Each row has a name. Each question is about the rows just above it.

[180 164 123 163 165 129 107  92 127 147 170 109 134 109 153 102 166  79
 199  99 143 119]  Vuzu
[194 143 105 128 157 149 105 114 143 136 141 115 134 121 150 103 103  87
 202 110 147 104]  Nesam
[180 164 123 163 165 129 107  92 127 147 170 109 134 109 138 164 161  82
 182  95 144 130]  seko
Nesam without one entry, shuffled: [103 149 105 114 115 157 110 128 143 147 143 136 150  87 141 105 134 194
 103 121 202]. Gone: | [104]
Which entry of Vuzu is missing from [153  79 166 199  99 165 180 109 143 170 123 127 147 129 109 102 107 164
 134  92 163]? | [119]
Shuffled seko with one entry gone: [138 144 129  82  92 164 130 107 109 134 182  95 180 147 165 161 164 127
 170 109 123], missing | [163]

[136 202 172 128  96 195 205 100 139 169 101 106 183 185 159 135 128 166
 160 156 111 115 140 135  99 153 165 119 126 113 159 146  89 106 172 134]  dazif
[145 149 155 168 102 175 182 115 137 156 107 121 166 170 148 154 136 158
 147 147 125 124 141 134 109 152 121 148 124 120 148 139 103 114 164 135]  Monip
[148 164 172 178  96 195 205 100 139 169 101 106 183 185 159 160 128 166
 138 156 117 115 140 135  99 153 112 119 126 113 101 158  89 106 172 134]  mog
[137 144 124 160 131 146 128 162 159 134 147 156 135 137 137 166 134 151
 124 125 138 142 128 137 151 153 169 162 135 139 122 113 149 124 157 125]  Pesof
Shuffled mog with one entry gone: [101 115  99 178 140 166 100 153 126 172 119 169 106 172 159 106 138 112
 160 128 148 205 134 156 158 117  89 195 113  96 139 164 101 135 185], missing | [183]
Which entry of mog is missing from [159 138 156  99 101 172 169 172 115 100 160 106 106 112 101 185 166 135
 148 164 134 205 158 195 113 117 178 140 153  89 183 119 126  96 128]? | [139]
Which entry of Pesof is missing from [135 162 157 138 137 137 113 151 128 137 124 124 134 153 160 134 122 151
 147 128 162 166 125 159 144 137 125 139 169 124 146 149 156 142 135]? | [131]
mog without one entry, shuffled: [117 115 113  89 195 135 156 126 101 172 178 139 166 140 172 106  96  99
 112 119 160 185 153 158 101 138 169 205 159 106 128 164 148 134 183]. Gone: | [100]
Which entry of Pesof is missing from [131 124 156 139 149 134 137 151 160 134 125 125 124 124 151 128 142 137
 113 128 159 169 162 153 137 135 162 122 137 135 166 147 138 144 146]? | [157]
Shuffled dazif with one entry gone: [115 160 172 146 128 159 126 165 159 153  96 134 113 106 100 172 166  89
 185 119 135 140 128  99 106 202 156 169 195 139 205 183 135 111 101], missing | [136]

[133 124 147 136 146 107 158 134 103 101  87 128 118  88  87 118  97 144
 154 155 128 138 136 161 132  85 157 173 164 134 158 168 126 127 112  87
 111 147 157] : mar
[128 128 128 128 128 128 129 128 128 128 127 127 127 127 128 128 128 128
 129 127 128 128 128 129 129 127 128 128 128 128 128 128 128 128 128 127
 128 129 128] : Beto
[184 176 178 158 172 136 136  89 119 146 104 139 119 109 132 123 138 175
 137 137  78 173 181 145 129 104 127 142 125  86 123 126 107  81  81 112
  82 157 124] : beni
[133 128 145 106 137 146 155 136 151 133  97  82  75  95 126 171 144 149
 160 158 128 145 134 160 179 101 107 138 131 126 109 124  90 124 105  94
 102 172 108] : pem
beni without one entry, shuffled: [132 119 126 136  82 137 145 175 139  89 184 119 112 109  81 125  86 123
 181 124 129 178 172 173  81 104 123 136 157 158 176 142 138 137 107 146
 104  78]. Gone: | [127]
Shuffled mar with one entry gone: [164  88 134 173 147 136 128  87 136 158 168 111 124 154 146 126 155 132
 118  87 138 133 144 161 112 103  97 128 147 134 157 118  85 157  87 127
 158 107], missing | [101]
pem without one entry, shuffled: [109 101 138 126  82 128 155 107 172 146 124 179 134 145 105  95 106 108
 160 124  90 144 158 171  97 126 133 136 102 160 149  75  94 133 128 145
 131 151]. Gone: | [137]
Which entry of mar is missing from [ 97 154 118 146 155 126 136 138 128 107  87 157 134 112 124 147 133  85
  87 111 136 168 157 147  88  87 173 101 132 158 118 158 103 144 134 161
 164 128]? | [127]

[126 127 120 146 134 165 122 141 125] : kemas
[166 147  92 158 156 146  86  93 126] : fevi
[128 137 157 139 138 151 161 161 148] : Gipo
[128 137 157 139 138 151 128 129 146] : sape
[191 175 142 145 172  94 134  97  60] : lofal
Shuffled lofal with one entry gone: [ 97 175 142 191 172  60 134 145], missing | [94]
Shuffled kemas with one entry gone: [126 146 134 127 141 165 122 120], missing | [125]
Shuffled sape with one entry gone: [139 151 128 128 129 146 157 138], missing | [137]
Which entry of fevi is missing from [126 166 156  86  93  92 146 158]? | [147]
Shuffled kemas with one entry gone: [134 125 141 122 127 165 146 120], missing | [126]
Which entry of lofal is missing from [191 172  94  97 134 142  60 145]? | [175]

[ 66 114  88  79 120] : nuge
[ 58 110  92 143 124] : gada
[115 145 144 138 114] : fup
[ 58 110  92 143 168] : puna
[ 97  96  84 159 160] : kole
[146 161 124 109 127] : rimos
Shuffled kole with one entry gone: [ 84 159 160  96], missing | [97]
kole without one entry, shuffled: [159  96  97  84]. Gone: | [160]
fup without one entry, shuffled: [114 115 145 138]. Gone: | [144]
Which entry of gada is missing from [110 143  92 124]? | [58]

[124  96 103 137  97 154 105 143  81 114 141 136 168 139 141 181 116 122
 137 134 127 129 118 135 106 130 102 126 128 161 117 112 116  99 104 107
 124 113 118 152 160 113 134 114 143 119 127 121 142 111 123] -> lona
[124  96 103 137  97 154 105 143  81 114 141 136 168 139 141 181 116 122
 137 134 127 129 118 135 106 130 102 126 169 180 117 112 116  99 104 107
 124  84 118 152 160 113 134 133 143 119 127 121 142 111 123] -> far
[124  96 103 137  97 154 105 143  81 114 141 136 168 139 141 181 116 122
 137 134 127 129 118 135 106 130 102 126 128 161 117 112 116  99 104 150
 124 141 118 152 160 113 134 133 143 119 127 121 142 111 123] -> nabo
far without one entry, shuffled: [ 97 103 127 116 105  81 142 141 134 152 113 136 119 181 133 130 135 124
 106 139 112 118 126 137 134 102 121 114 124  99 111 104 127 116 137 143
 117 107 154 160 168  96 122 169 118 123 180 141 143  84]. Gone: | [129]
far without one entry, shuffled: [119  97  81 134 154 102 123 160 103 180 118 117 124 133 116 122 118 139
 129  99 137 121 142 130 169 111 124 135 152 114 168 127 112 136 127 126
 116 143 137 113 107  84 106 141  96 141 143 105 104 134]. Gone: | [181]
Shuffled lona with one entry gone: [118 114  81 143 111 161 154 113 142 114  96 160 168 181 134  99 116 102
 123 116 139 152 112 141 127 124 104 135 113 129 121 136 134 141 107 143
 137 105 130  97 126 103 137 118 124 128 122 117 127 119], missing | [106]
far without one entry, shuffled: [134 137 118 107 143 122 141 136 114 160 180 127 116 116 134 111 105 103
 135 129 123 130 121 118 124 143 117 102 126 141 124 142 181  99 106 137
 113 104 133 169 127 139 112 119 154  96  97  84 152  81]. Gone: | [168]
Which entry of far is missing from [127 113 126 103 123 129 107  96 116 134 154 111 135 139 141 152 143  84
 137 124 136 105 180 118 130 122 181 143 124  97  81 169 127 142  99 133
 112 106 168 118 141 121 116 114 160 117 104 102 137 134]? | [119]

[126 129 140 128 146  73 135 111 124 131  70 159 127 141 128 120  86  90
 140 116 103 123 128 144 133  91 142  75 100 114  89 131 115 106 121 100
  96  97 112 102  71  66 122 100 117  98 114  72] = vidok
[105 140 120  88 126 120 142 104 110 112 101 145  63  93 134 121 124  95
 118 133 113 131 123 118 127 133 138 118 146 144  97  78 103 130  94  82
 124  90  78 131 104 101  59 138 129 128 100 101] = gerus
[136 129 137 165 154 127 171 135 137 137 130 152 172 169 173 142 105 118
 156 166 155 156 120 170 175 127 140 113 132 102 144 170 167 159 133 160
 102 114 147  97 122 127 168 159 141 160 121 107] = kas
[124 117  99 153 126 160 146 128 136 121 183 102 133 128 160 147 131 154
 136 162 178 158  98 125 161 140 116 151 126  86 184 143 180 164 112 188
 122 136 153 101 173 183 134 157 146 170 110 158] = geb
[122 134 135 135 152  98 167 133 124 127  92 165 128 144 162 131  90  89
 147 152 129 152 119 148 162 112 147  87 125 109 108 136 138 141 111 119
  92  88 113  93  87  87 121 142 133 137 102  75] = nipe
[136 130 150 143 149  85 139 117 131 140  83 160 158 159 134 124  92 101
 145 124 111 129 136 151 138 100 143  84 108 118 100 152 125 115 139 115
 101 110 129 107  82  79 153 112 121 109 129  82] = Pifo
[149 143 180 119 129 136 115 145 130 149 115 148 170 149 106 117 152 127
 122 113 103 110 183 134 101 145 139 153 157 198 103 137  96 117 183  97
 156 149 128 183 121 116 172 130 121 118 184 131] = Kifi
[113 146 133  96 128 140 153 159 115 118 116 149  87 106 143 124 137 104
 120 146 121 139 135 122 132 152 141 133 168 161 106  92 108 146 112  91
 133 103  90 144 118 117  85 161 135 146 117 114] = kuz
[142 135 150 131 123 158 119 147 133 139 146 124 162 141 118 126 157 144
 122 127 127 122 155 127 113 156 127 158 159 167 133 140 119 134 163 127
 155 153 141 165 149 149 164 145 130 139 164 153] = Duguv
[149 132 168 122 124 110  89 120 132 148  99 135 166 145  83 111 138 129
 120  85  88  90 172 131  84 120 130 122 124 176  96 138  87  88 176  96
 148 153 134 171 108 100 168  92 109  86 178 127] = Led
[124 117  99 153 126 160 146 128 136 121 183 102 133 128 160 147 131 154
 136 162 178 158  98 125 161 140 116 116 126  86 184 143 180 164 112 188
 122 136 153 101 173 183 134 157 146 170 110 158] = dekam
Which entry of dekam is missing from [102 112 164  86 128 131 125 184 183 158 117 161 162 153 122 153 136 160
 136 101 180 136 170 146 173 124  98 110 178 160 116 154 134 143 188 128
 121 116 157 147  99 146 126 183 133 158 126]? | [140]
Which entry of Kifi is missing from [127 149 122 170 117 121 103 198 130 121 145 172 180 143 156 149 149 116
 183 139 101 183 137 149 118 110 136 129 145 134 106 148 119 117 131 103
 113  96 183  97 128 130 157 184 115 153 115]? | [152]
Which entry of kas is missing from [140 154 172 147 137 132 102 122 118 159 170 127 102 141 127 166 121 167
 107 165 133 127 173 156 120 137 142 105 168 135 171 170 130 129 114 159
 175 156 113 144 160 137  97 152 169 160 136]? | [155]
Shuffled dekam with one entry gone: [183 110 133 117  98 124 154 184 157 158 134 161 153 180 183 188 122 146
 178 140 136 162 126  99 125 146 136 160 121  86 128 102 126 116 147 131
 153 158 164 136 160 116 170 143 173 101 128], missing | [112]
gerus without one entry, shuffled: [101 124 118 133 145  90 144 110 120  97 124  95 101 104 129 142  63 131
 126 100  78  78 104  59 138 105 127 120 134 118  93 138  94 140 123 128
 130 118 113 146 131 101 112  88  82 133 121]. Gone: | [103]
Which entry of kas is missing from [169 105 102 152 166 154 118 135 141 133 155 156 121 137 142 167 168 165
 172 137 170 159 127 140 129 173 130  97 170 175 114 160 122 144 113 120
 102 160 127 132 107 137 147 156 127 136 159]? | [171]

[128 135 136 135 123 144 144 125 120  81 138 137  84 178 131 118 133 142
 142 134 131 132 143 137 121 146 152 151 145 147 153 138 144 136 121 135
 135 147] -> suz
[128 135 136 135 123 144 144 125 120 122 138 137 121 178 131 118 133 142
 142 143 131 132 143 137 121 146 152 151 145 147 153 138 144 136 121 135
 135 147] -> ligob
[128 135 136 135 123 144 144 125 120 122 138 137 121 119 131 118 133 142
 142 143 131 132 143 132 121 146 152 151 145 147 153 138 144 134 121 135
 135 147] -> gel
Whose row is [128 135 136 135 123 144 144 125 120  81 138 137  84 178 131 118 133 142
 142 134 131 132 143 137 121 146 152 151 145 147 153 138 144 136 121 135
 135 147]? | suz
Shuffled ligob with one entry gone: [144 145 118 147 125 135 121 151 120 131 128 136 121 135 135 123 144 135
 147 121 133 138 138 132 143 137 153 143 178 136 146 142 144 131 137 122
 142], missing | [152]
Which entry of ligob is missing from [137 131 136 135 128 135 146 132 142 152 144 131 138 142 143 151 138 123
 145 147 153 147 144 144 135 121 125 143 122 121 120 121 135 137 133 136
 118]? | [178]
Whose row is [128 135 136 135 123 144 144 125 120 122 138 137 121 178 131 118 133 142
 142 143 131 132 143 137 121 146 152 151 145 147 153 138 144 136 121 135
 135 147]? | ligob
Which entry of gel is missing from [134 142 118 143 147 151 120 146 135 128 131 138 152 132 135 132 121 131
 136 144 144 144 143 137 145 135 142 133 121 138 153 135 119 125 121 123
 147]? | [122]
suz without one entry, shuffled: [ 84 145 137 153 121 138 144 138 142 123 136 131 178 134 152 135 135 151
 120 133 144 146  81 131 125 147 135 128 132 137 135 144 118 142 147 136
 121]. Gone: | [143]

